The rows below fall into families. The same turns and mirrors carry the whole set onto itself and the rows of a family onto each other. For each named row, which other rows are in its family? Write them in the order they are listed.
These 40 rows form 8 families of 5 rows each.
J296: [-13,  24, -17,  -4, -21,   1, -43,   2, -46, -23,  30]
J379: [  9,  -3,   5, -23,  19, -16, -34, -22, -17, -20,  15]
J380: [ 10,  -9,   2, -24,  41, -10, -13, -14, -33, -31,  18]
J711: [-17,  15,  37,  -7,   3,  16, -11,  15, -21,  -8,   1]
J181: [-38,  12, -22,   8, -16,   4, -37,  23, -28,  -6,  24]
J900: [-12,  10,  35, -11,  21,  21,   5,  19, -37, -19,   5]
J104: [  2,  21, -26, -32,  36,  14,  22,   8, -50, -15,  10]
J42: [-33,  29, -20, -20,  -3,  -9, -29,  28,   0,  -9,  40]
J544: [-27,  20, -14, -25,  22, -33,   1,  26, -18,  26,  14]
J564: [-19,  17, -17, -30,  39, -28,  18,  27, -37,  11,  18]
J922: [-45,   1, -26,  10,  10,  12, -11,  36, -40, -14,  24]
J276: [ 12,  32,  -1, -14,  22,  13, -12, -16, -52, -35,  17]
J913: [ -3,  20, -19, -10,   3,   6, -21,   5, -69, -40,  35]
J995: [ -8,  41, -16, -32,  -6, -12, -33,  11, -17, -25,  46]
J303: [ -6,  20,  40, -13,   2,  15, -13,   8, -29, -15,   4]
J249: [-41,  19, -26, -18,  23,  -1,  -4,  43, -10, -16,  40]
J607: [ -1,  17,  38, -15,  11,  18,  -3,   8, -39, -23,   6]
J961: [-41, -20, -17, -20,  -9, -15,  -6,  13, -39,   5,  40]
J88: [ -1,  35,   2,  -7,  -6,   7, -38, -18, -23, -13,  10]
J99: [-29,  19, -25, -16,   4,   8,  -9,  17,  -4,  23,  -2]
J765: [-22,  10,  35,  -7,  14,  21,   1,  22, -25, -10,   2]
J754: [-26, -22,  -3,  -7,  39,  -8, -15,   8,  -3,  -5,   7]
J863: [-24,   6, -25,  -1,  22,  13,   0,  26, -65, -36,  32]
J240: [ -1,  35, -19, -36,  18,  -7, -11,  15, -39, -41,  51]
J124: [-12,  13,  -8,  -4,  48,  22,  13,   9, -50, -31,  14]
J669: [-30, -11, -14, -26, -20, -18, -18,   1, -41,   3,  41]
J920: [ -1,  35, -19, -30, -12,   2, -25,  -8, -16,  11,   4]
J947: [-33,  20,  -4,   8,   3,  12, -29,   7,  -3,   6,   2]
J18: [-27,  10, -29, -19,  33,  16,  20,  26, -26,   7,   2]
J427: [-12,  31, -10, -32,   5, -37, -15,   9, -21,  22,  17]
J9: [-16,  -7, -13, -32, -15, -18, -12,  -5, -56,  -9,  47]
J596: [ 18,  36, -19, -39,   8,   6,  -6, -13, -45, -12,  11]
J612: [  6,  35,  -9, -41,  13, -37,  -9,   0, -39,   6,  21]
J660: [-40,   7, -10,  10,  36,  20,   3,  23, -20,  -4,   5]
J339: [-21,  22, -24, -27,  35,   0,   7,  35, -34, -35,  47]
J411: [-36, -22, -20, -24,   4, -12,   7,  16, -52,  -5,  43]
J796: [-13, -11,   3, -12,  17, -14, -35,  -8,   1,  -3,   8]
J98: [-10, -21,  -3, -15,  53,  -5,  -1,   5, -24, -23,  13]
J965: [  2,  27, -12, -40,  35, -31,  13,  11, -49,  -1,  23]
J473: [-20, -14, -17, -31,   1, -14,   3,   3, -63, -14,  48]

Same family as J427: J544, J564, J612, J965
Same family as J922: J296, J181, J913, J863
Same family as J124: J276, J88, J947, J660
Same family as J99: J104, J920, J18, J596
Same family as J961: J669, J9, J411, J473

